In the data rows, the value 50 means zero.
Here is a table of points, one per row:
72,54,70,57,44,61,49,47,57,54,56,61,36,37,45,42,22,69,53,67,67,50,51,51,40,52,32,28,43,57,60,57,63,38,80,57,51,33,66,53,43,28,61,37,39,79,56,31
61,43,55,63,74,59,53,62,45,44,76,50,38,60,18,45,43,44,65,23,47,52,53,63,67,97,54,50,34,40,49,49,63,36,29,49,25,54,56,55,60,58,57,33,47,42,47,47
44,27,19,58,37,50,22,68,71,55,39,43,36,58,40,60,48,28,53,74,69,63,41,32,45,56,54,51,58,50,46,52,35,52,76,55,35,63,26,39,49,65,46,33,69,20,44,28
53,49,56,56,33,47,73,68,46,58,50,34,50,20,56,54,55,51,56,30,68,62,55,41,45,36,61,35,46,52,47,58,68,58,53,53,38,8,41,45,40,60,33,45,86,38,38,81
50,48,59,43,50,30,44,65,46,44,44,47,36,57,79,54,72,34,59,50,44,19,62,35,79,47,56,38,74,30,47,58,41,28,53,37,38,50,49,46,53,36,57,56,38,58,30,53
47,55,48,54,31,62,14,69,23,39,68,47,40,57,76,56,39,39,60,53,51,22,46,51,52,58,51,43,48,55,38,28,56,58,60,35,62,36,67,76,40,63,45,48,61,54,48,43
21,38,51,45,40,51,50,23,45,59,46,63,45,55,80,54,57,59,57,52,73,30,59,57,46,50,66,49,18,30,70,48,54,63,48,66,67,67,19,48,35,56,45,50,37,40,53,44
51,58,53,38,50,32,46,39,46,53,99,62,39,45,54,63,57,57,0,36,56,52,49,48,53,35,43,55,65,48,51,37,47,52,57,51,63,57,49,59,44,36,37,37,66,40,71,45
46,55,50,53,54,13,28,70,66,41,55,61,48,55,34,52,54,45,58,50,54,55,32,50,43,23,36,77,51,31,47,73,57,67,26,40,77,25,46,61,53,49,61,55,41,70,35,64
45,40,46,62,66,73,64,61,58,47,73,49,52,53,43,46,40,41,57,63,37,50,70,55,43,0,74,49,48,46,46,52,51,49,45,65,41,76,55,62,42,62,72,38,54,64,49,49
53,56,46,46,70,49,33,48,29,52,43,63,44,51,62,68,32,39,52,66,60,95,60,54,55,51,73,29,63,57,54,51,40,52,44,58,53,25,59,37,51,43,62,94,35,37,73,71
33,35,60,40,56,56,56,42,63,53,54,49,35,54,57,62,25,60,37,56,61,52,41,60,40,68,47,54,70,61,41,60,38,56,3,19,45,70,66,33,41,72,46,68,72,63,41,48
43,59,53,52,48,59,57,30,45,66,44,55,53,43,50,70,27,55,64,29,41,29,56,43,47,44,50,60,50,51,59,58,57,64,63,57,41,43,63,56,41,53,46,66,56,37,0,41
61,59,71,54,39,36,36,50,53,72,18,39,52,70,56,60,59,57,37,70,32,46,62,94,53,45,40,75,55,50,69,65,63,48,44,67,34,45,50,38,48,55,57,43,64,53,66,49
45,53,90,50,33,49,46,49,50,45,47,64,49,62,14,65,69,55,52,59,65,38,41,36,55,46,59,49,43,88,39,62,64,40,42,51,50,53,56,32,29,40,51,46,31,26,51,43
43,50,36,41,65,47,51,78,57,57,19,87,41,51,49,41,66,60,36,24,53,46,54,61,8,48,48,18,40,38,44,42,58,38,49,28,38,59,47,67,36,49,59,52,42,44,60,50
55,46,65,40,53,63,41,59,35,8,46,73,38,67,62,21,61,83,46,56,35,59,59,45,68,49,55,67,62,55,57,70,47,51,69,48,33,60,47,63,52,63,43,57,62,47,42,59
32,52,49,31,50,40,49,45,53,58,62,51,52,43,45,45,71,52,52,63,2,42,44,48,50,60,46,17,42,57,35,57,58,99,49,51,37,54,62,36,54,46,65,44,56,46,54,52
53,47,51,44,78,35,33,33,52,51,54,14,38,47,40,47,65,65,50,39,69,55,68,48,65,45,58,56,40,22,33,55,63,43,45,64,60,46,64,50,56,50,55,48,55,25,49,46
47,12,50,43,15,41,58,38,55,32,50,58,73,35,29,30,50,40,54,75,69,41,51,47,52,56,42,35,60,43,87,40,45,47,35,58,51,59,69,80,63,47,59,54,61,42,52,77
70,45,47,50,59,47,53,51,67,30,45,43,80,55,52,91,75,69,55,28,71,44,78,34,47,50,21,41,65,59,49,45,22,60,50,62,34,48,57,54,49,60,51,50,42,67,58,46
40,69,42,32,50,60,60,59,31,42,51,68,57,43,45,52,61,39,61,48,54,69,42,60,76,45,60,43,54,65,65,47,39,68,25,57,46,31,22,65,55,62,45,27,31,62,53,20
30,83,27,74,19,53,45,60,66,35,53,30,51,55,58,34,38,65,61,34,40,63,66,68,50,55,28,34,55,38,63,77,41,47,41,43,61,53,59,45,57,33,39,41,43,29,60,42
67,43,55,36,45,57,62,75,38,44,50,27,73,44,41,37,65,60,42,50,73,40,32,96,39,56,94,46,49,45,43,65,32,65,69,42,73,57,55,40,60,41,51,55,52,51,38,43
12,20,41,50,39,39,48,51,22,78,50,41,61,65,43,43,33,58,46,35,53,60,51,67,65,46,36,55,50,61,22,52,30,33,58,65,48,48,66,65,38,56,47,46,18,55,48,63
59,50,38,46,55,39,34,21,60,44,30,62,39,44,46,44,36,39,44,27,50,40,46,51,49,46,59,60,35,76,54,74,31,56,60,43,53,31,72,69,69,62,72,39,67,44,63,34
48,59,66,53,55,48,55,57,54,69,44,48,50,64,65,55,34,66,46,52,39,52,53,28,39,46,79,52,43,54,66,35,32,47,47,40,50,49,67,39,96,55,38,4,37,44,52,85
69,77,37,62,44,57,66,46,56,66,59,52,73,67,45,42,54,23,34,58,52,21,55,58,48,38,44,40,58,60,38,63,48,49,49,43,40,50,49,64,71,68,31,77,32,29,57,45
88,34,52,39,41,19,47,52,54,58,53,69,52,40,69,50,37,44,76,40,27,63,35,65,47,50,41,42,49,57,19,47,50,46,52,84,46,77,42,51,60,39,30,56,56,51,48,55
47,26,86,71,41,58,53,50,56,44,40,43,53,65,57,37,42,16,29,41,56,77,80,49,49,46,39,47,57,57,33,29,69,75,55,28,62,49,32,45,64,29,61,48,45,49,34,37
38,37,32,57,50,40,45,66,48,45,55,56,45,26,49,48,49,54,46,41,42,57,79,56,60,47,58,52,45,69,76,61,61,50,47,55,42,61,62,29,49,44,24,63,54,65,49,26
54,55,67,23,69,48,38,43,56,31,48,31,66,71,59,37,23,30,64,47,50,36,40,47,38,46,44,28,58,36,63,44,40,54,37,66,50,42,47,37,19,48,39,25,53,51,58,42
63,67,51,42,54,30,65,45,55,47,40,72,45,52,16,50,32,54,70,49,37,48,71,59,54,52,60,63,68,36,56,9,48,51,57,42,78,55,50,44,40,51,43,58,46,27,42,46
73,60,41,40,52,60,47,38,53,53,52,53,42,61,51,46,59,34,38,62,54,61,62,51,70,49,29,48,0,50,57,46,21,57,43,37,43,54,52,48,40,36,50,59,53,54,25,71
45,33,63,62,45,47,65,71,78,40,65,48,64,65,53,69,32,74,44,66,34,52,31,39,55,53,61,55,15,25,46,36,34,46,65,48,46,24,42,53,52,53,38,85,52,48,59,25
44,51,40,55,76,75,47,27,64,25,32,40,46,65,47,50,54,61,37,54,41,59,33,47,55,53,48,22,61,60,42,59,72,52,62,70,81,59,51,57,55,57,32,55,44,52,33,69
60,68,43,64,47,43,42,41,38,39,48,36,62,44,45,36,57,47,48,63,43,66,48,51,25,58,61,68,53,47,49,39,54,59,56,38,18,53,58,62,0,58,43,45,39,46,62,71
79,48,29,46,49,43,44,34,43,72,64,54,72,73,68,49,60,61,57,48,57,75,34,48,44,46,60,42,58,57,68,58,68,26,44,25,56,58,47,45,45,51,54,38,55,61,15,35
30,70,54,27,49,41,54,60,33,51,38,27,52,73,37,39,57,53,51,40,54,61,43,44,28,49,33,61,39,73,57,15,56,46,56,66,49,53,42,62,69,54,48,65,75,62,43,41
44,43,40,54,53,75,59,45,59,55,48,69,53,67,56,41,58,38,51,37,49,48,42,30,33,62,65,92,63,43,44,59,43,59,41,69,38,38,60,53,48,0,34,50,54,52,53,49
40,61,35,47,59,40,52,45,61,41,62,38,58,53,65,58,39,50,52,54,67,40,34,62,58,54,59,50,52,61,60,35,96,45,48,54,15,56,48,60,71,31,75,62,46,43,58,54
53,61,56,66,45,33,48,55,40,83,53,41,47,63,33,42,54,47,58,44,53,57,52,4,53,70,65,39,50,41,64,70,54,67,58,51,62,83,54,63,45,58,52,66,50,85,74,49
34,64,59,43,57,73,57,65,37,64,58,69,75,52,44,74,44,51,50,51,42,61,44,51,59,62,25,47,60,27,54,66,43,38,68,52,58,58,38,47,46,45,87,43,81,34,46,64
44,71,66,31,52,80,9,71,69,58,61,47,49,17,49,51,60,36,60,49,58,45,55,52,31,51,45,63,45,60,53,48,46,32,50,58,57,73,51,42,61,51,42,65,38,54,48,65
48,47,41,55,66,43,55,54,67,53,56,56,70,43,59,40,46,38,35,62,45,31,87,58,47,97,63,63,49,64,41,58,59,41,50,61,69,34,21,58,42,66,55,40,58,76,50,66
47,63,57,30,58,45,55,34,45,53,41,35,65,11,63,25,39,62,54,61,47,53,60,26,48,52,51,61,53,51,23,57,36,41,46,35,44,56,40,60,52,45,76,52,46,37,54,25
51,44,42,46,29,61,61,40,74,47,61,47,48,53,64,74,68,65,85,58,43,65,52,56,47,54,51,67,48,67,32,45,61,56,55,29,65,52,48,66,46,55,56,34,36,46,65,61
31,55,81,61,46,41,53,17,52,43,62,59,44,33,47,45,69,32,49,55,41,68,38,52,33,53,51,39,53,29,44,59,45,16,53,50,36,35,46,55,63,70,23,50,46,57,42,39
47,53,31,39,47,55,41,36,60,67,46,36,26,50,15,46,42,75,50,61,45,31,53,55,65,42,57,35,71,58,44,39,35,40,50,36,36,35,13,51,47,26,40,49,57,76,46,65
63,53,49,85,41,59,54,25,22,44,59,50,19,52,48,58,62,58,64,51,53,40,53,62,16,53,46,49,57,40,41,43,28,58,41,64,50,48,33,38,67,53,75,58,61,61,53,51
48,26,34,56,67,55,29,44,14,45,42,51,78,31,34,75,50,53,44,69,34,43,55,43,37,49,34,58,45,34,54,42,66,54,53,29,51,45,54,33,73,41,34,40,39,55,48,40
59,55,55,64,26,55,55,48,45,30,14,33,49,26,49,92,35,35,22,31,32,53,26,45,73,49,69,54,38,38,47,44,52,39,37,49,58,75,40,65,43,38,55,46,51,63,55,50
45,50,40,56,52,60,62,46,41,51,36,62,59,57,54,39,66,40,73,56,49,42,51,47,64,36,47,48,40,55,31,42,58,19,36,37,71,44,66,31,49,45,39,53,95,56,86,45
63,24,53,72,68,47,57,68,36,54,57,30,39,42,58,41,50,58,44,47,25,35,32,33,39,46,33,52,48,81,79,53,41,40,29,55,73,40,26,54,37,42,58,60,39,15,47,51
54,60,37,62,44,58,60,66,62,65,37,53,38,38,61,42,68,58,28,74,51,54,40,40,60,61,50,49,60,38,41,19,52,50,32,82,60,38,85,47,46,61,65,41,42,53,22,30
61,22,52,32,47,84,44,40,67,75,49,41,45,41,51,35,67,41,51,19,33,54,35,57,67,45,43,58,64,35,71,37,58,55,64,41,52,33,54,42,45,72,55,64,36,55,75,49
69,50,45,31,37,63,57,57,36,50,43,60,42,52,50,38,24,63,41,53,73,41,48,33,55,45,30,63,49,26,29,67,75,65,33,55,43,50,35,36,64,67,37,48,37,46,65,59
41,60,32,53,34,35,58,43,51,24,61,58,57,51,50,35,43,43,39,29,48,42,38,41,50,47,51,61,46,59,51,42,47,38,70,53,48,50,49,0,46,66,77,52,34,63,48,64
42,58,64,99,88,42,56,52,55,59,39,62,51,28,62,38,53,56,61,52,78,44,19,60,81,45,31,61,55,56,51,33,38,74,66,37,47,67,47,45,48,45,34,44,53,49,52,57
47,48,39,20,64,41,99,59,42,40,49,33,10,48,53,68,53,22,55,68,55,52,53,57,39,57,32,60,52,51,61,70,52,45,75,42,54,55,65,52,45,49,42,40,38,54,57,50
These points spread out most along one direction. How many in every 100 of the points above lie lower along it than each point below? Answers are rounded to whole numbers. More than half of the points above lie lower than the first one.
61,59,71,54,39,36,36,50,53,72,18,39,52,70,56,60,59,57,37,70,32,46,62,94,53,45,40,75,55,50,69,65,63,48,44,67,34,45,50,38,48,55,57,43,64,53,66,49 75
51,44,42,46,29,61,61,40,74,47,61,47,48,53,64,74,68,65,85,58,43,65,52,56,47,54,51,67,48,67,32,45,61,56,55,29,65,52,48,66,46,55,56,34,36,46,65,61 65
69,50,45,31,37,63,57,57,36,50,43,60,42,52,50,38,24,63,41,53,73,41,48,33,55,45,30,63,49,26,29,67,75,65,33,55,43,50,35,36,64,67,37,48,37,46,65,59 47
51,58,53,38,50,32,46,39,46,53,99,62,39,45,54,63,57,57,0,36,56,52,49,48,53,35,43,55,65,48,51,37,47,52,57,51,63,57,49,59,44,36,37,37,66,40,71,45 23
47,12,50,43,15,41,58,38,55,32,50,58,73,35,29,30,50,40,54,75,69,41,51,47,52,56,42,35,60,43,87,40,45,47,35,58,51,59,69,80,63,47,59,54,61,42,52,77 73
61,22,52,32,47,84,44,40,67,75,49,41,45,41,51,35,67,41,51,19,33,54,35,57,67,45,43,58,64,35,71,37,58,55,64,41,52,33,54,42,45,72,55,64,36,55,75,49 42
21,38,51,45,40,51,50,23,45,59,46,63,45,55,80,54,57,59,57,52,73,30,59,57,46,50,66,49,18,30,70,48,54,63,48,66,67,67,19,48,35,56,45,50,37,40,53,44 17
31,55,81,61,46,41,53,17,52,43,62,59,44,33,47,45,69,32,49,55,41,68,38,52,33,53,51,39,53,29,44,59,45,16,53,50,36,35,46,55,63,70,23,50,46,57,42,39 37
88,34,52,39,41,19,47,52,54,58,53,69,52,40,69,50,37,44,76,40,27,63,35,65,47,50,41,42,49,57,19,47,50,46,52,84,46,77,42,51,60,39,30,56,56,51,48,55 38
12,20,41,50,39,39,48,51,22,78,50,41,61,65,43,43,33,58,46,35,53,60,51,67,65,46,36,55,50,61,22,52,30,33,58,65,48,48,66,65,38,56,47,46,18,55,48,63 53
72,54,70,57,44,61,49,47,57,54,56,61,36,37,45,42,22,69,53,67,67,50,51,51,40,52,32,28,43,57,60,57,63,38,80,57,51,33,66,53,43,28,61,37,39,79,56,31 52
53,49,56,56,33,47,73,68,46,58,50,34,50,20,56,54,55,51,56,30,68,62,55,41,45,36,61,35,46,52,47,58,68,58,53,53,38,8,41,45,40,60,33,45,86,38,38,81 15
63,24,53,72,68,47,57,68,36,54,57,30,39,42,58,41,50,58,44,47,25,35,32,33,39,46,33,52,48,81,79,53,41,40,29,55,73,40,26,54,37,42,58,60,39,15,47,51 7
44,43,40,54,53,75,59,45,59,55,48,69,53,67,56,41,58,38,51,37,49,48,42,30,33,62,65,92,63,43,44,59,43,59,41,69,38,38,60,53,48,0,34,50,54,52,53,49 27
